Each row has a name. Each piece below is followed by the name of the row it came from, unless a question asks for something else. Each question is about the rows just above it. Places in a row count from 0.

[-3.41 -2.57 -1.50  4.27 -1.14  5.16  1.66 -2.00] = (128)
[ 1.04 -4.57 -4.57 -4.96 -8.44 -4.57 -4.87  5.57] = (56)
[ 0.81 -2.93 -4.57 -8.44  5.57  1.52 -4.87 -4.96] = (105)
[ 0.81 -2.93  0.90 -4.56 -7.73 -4.17 -0.83  0.66] = (58)
Which row holds this, read backwards? [-4.17 -7.73 -4.56] -> (58)
Every place of [-4.57] in (56): -> 1 2 5
Which row holds this, read backwards? [ 5.57 -4.87 -4.57 -8.44 -4.96 -4.57] -> (56)
One entry of (105) was changed: [ 0.81 -2.93 -4.57 -8.44  5.57  1.52 -4.87 -4.95]. Where, and from what? -> 7, [-4.96]
Which row holds this, read backwards? [-4.96 -4.57 -4.57] -> (56)

[-1.45 -3.58 -2.86 -1.38 -5.68  1.62 -6.91 -4.60 -1.66 -4.40 -6.69 -3.13
 -1.49 -0.86  0.83  0.79 -2.62  1.61 -4.77 -2.13  0.95  0.61 -5.32  4.16
 -4.48 -3.38  5.00 -1.34  0.55 -2.41 -4.21]  (30)
[ 0.46 -5.34  2.03 -7.23  0.84 -5.67  4.47  4.66  1.13  2.57  3.50 -3.26
  0.76 -4.03 -1.69  0.48  1.94 -7.34 -4.83  1.68 -2.37  0.34 -7.62 -5.80
  5.02  3.64 -9.77 -1.16 -4.64  2.83  3.56]  (4)
[-1.45 -3.58 -2.86 -1.38 -5.68  1.62 -6.91 -4.60 -1.66 -4.40 -6.69 -3.13
 -1.49 -0.86  0.83  0.79 -2.62  1.61 -4.77 -2.13  0.95  0.61  5.52  4.16
 -4.48 -3.38  5.00 -1.34  0.55 -2.41 -4.21]  (7)
asked: [-1.45 -3.58 -2.86 -1.38 -5.68  1.62 -6.91 -4.60 -1.66 -4.40 -6.69 -3.13
 -1.49 -0.86  0.83  0.79 -2.62  1.61 -4.77 -2.13  0.95  0.61 -5.32  4.16
 -4.48 -3.38  5.00 -1.34  0.55 -2.41 -4.21] -> (30)
Where does [ 0.46 -5.34  2.03 -7.23  0.84 -5.67  4.47  4.66  1.13  2.57  3.50 -3.26
  0.76 -4.03 -1.69  0.48  1.94 -7.34 -4.83  1.68 -2.37  0.34 -7.62 -5.80
  5.02  3.64 -9.77 -1.17 -4.64  2.83  3.56] differ from (4), and what was there? -> 27, [-1.16]

[ 1.15  8.40  0.20  0.98 -0.41]  (146)
[-1.35  1.63 -2.11 -1.03 -4.25]  (113)
[ 0.01  2.82 -3.85 -1.58  1.83]  (188)
[-0.30  1.94 -1.39  2.99 -3.78]  (104)
[-0.30  1.94 -1.39  1.86  4.56]  (170)
[-1.49  0.98  3.09 -6.31  0.75]  (130)
[ 0.00 -1.34  5.20 -1.85 -1.85]  (141)
[-0.30  1.94 -1.39  0.98 -0.41]  (114)
[ 2.23  1.17 -3.75 -1.86 -1.60]  (94)
Every place of [0.01] in (188): -> 0
Every place of [-1.85] in (141): -> 3 4
[ 0.75 -6.31] is which row, read backwards? -> (130)

[-5.79 -7.82  0.63  4.31 -2.20  2.37 -1.48  2.41  1.43  2.55]  (66)
[-5.00 -0.46 -0.46 -0.94  0.19 -3.09  2.28  2.01 -0.27  7.24]  (42)
[-6.14 -3.56  0.09 -2.99  0.67 -0.44  4.09  3.39 -4.51  7.52]  (69)
[-6.39  4.34 -2.62  1.43  2.72 -1.59  0.90 -0.04 -2.71  3.11]  (103)
[-7.25  1.43 -2.20 -1.48  4.31  1.16  2.37  0.63 -7.82  1.99]  (132)
[-9.73  7.06 -4.00  2.24  4.54 -1.73  1.44 -0.66 -4.76  4.21]  (38)
[-5.61  3.62 -2.08  1.35  1.58 -2.84  3.62 -0.01 -2.08  4.58]  (92)
[-2.04 -2.04  0.25 -1.70  0.27 -2.04 -2.04  2.04 -2.11  5.17]  (16)
[ 2.78  1.95  2.73  1.58  1.11 -1.63  0.80  0.25 -0.28  2.38]  (185)
[-5.71  0.28 -1.24 -1.51  3.01  1.89 -6.07  3.63 -6.07  2.04]  (166)
At which places does (16) hold [-2.04]? -> 0 1 5 6
Which row holds this, read backwards? [ 2.41 -1.48  2.37 -2.20] -> (66)
Where does [-5.79 -7.82  0.63  4.31 -2.20  2.37 -1.48  2.41  1.42  2.55] differ from (66), and what was there? -> 8, [1.43]
Which row holds this, read backwards? [-7.82  0.63  2.37  1.16  4.31 -1.48 -2.20  1.43] -> (132)
At which places does (38) hold [4.54]? -> 4
Places of [3.63] in row (166): -> 7
Places of [3.62] in row (92): -> 1 6

[-2.57  1.77  2.00 -6.40 -0.89 -7.41  3.22  0.87 -0.71 -1.53  0.87 -2.63
  0.79  4.05] -> (164)
[-0.06  0.48 -4.22  5.88 -1.92  6.96 -3.47 -0.12  1.91  2.31 -1.95 -0.28
  0.94 -1.56] -> (174)
[-0.61 -1.08  3.43 -5.52  2.26 -6.54  4.08  0.25 -3.63 -2.13  1.18  1.21
 -1.36  1.45] -> (138)
[ 2.17 -3.75  2.71 -0.02  4.61  3.08  1.09  1.20 -3.49 -0.79  1.56  5.46
 -3.18  3.90] -> (163)
[-2.57  1.77  2.00 -6.40 -0.89 -7.41  3.22  0.87 -0.71 -1.53  0.86 -2.63
  0.79 -0.47] -> (117)
[-2.26  3.51 -3.88  1.87 -4.66  1.44 -2.44  1.05  4.03  1.77 -1.69 -4.69
  3.06 -3.40] -> (111)
[-1.08 -0.48  3.20 -5.97  1.68  4.04  4.06  0.42 -3.09 -2.12  1.19  0.53
 -2.12  1.11] -> (136)
[-1.67  2.87 -4.31  3.33 -4.22  3.22 -3.04  0.81  3.82  2.12 -1.92 -3.71
  2.65 -3.20] -> (55)
Every place of [3.06] in (111): -> 12
Where does [-0.06  0.48 -4.22  5.88 -1.92  6.96 -3.47 -0.12  1.91  2.31 -1.95 -0.28
  0.93 -1.56] differ from (174), and what was there? -> 12, [0.94]
Every place of [1.19] in (136): -> 10
Changed (111): [-2.26  3.51 -3.88  1.87 -4.66  1.44 -2.44  1.05  4.03  1.77 -1.69 -4.69
  3.06 -3.41]. Place and old value: -> 13, [-3.40]
Places of [4.05] in row (164): -> 13
Changed (163): [ 2.17 -3.75  2.71 -0.02  4.61  3.08  1.09  1.20 -3.50 -0.79  1.56  5.46
 -3.18  3.90]. Place and old value: -> 8, [-3.49]

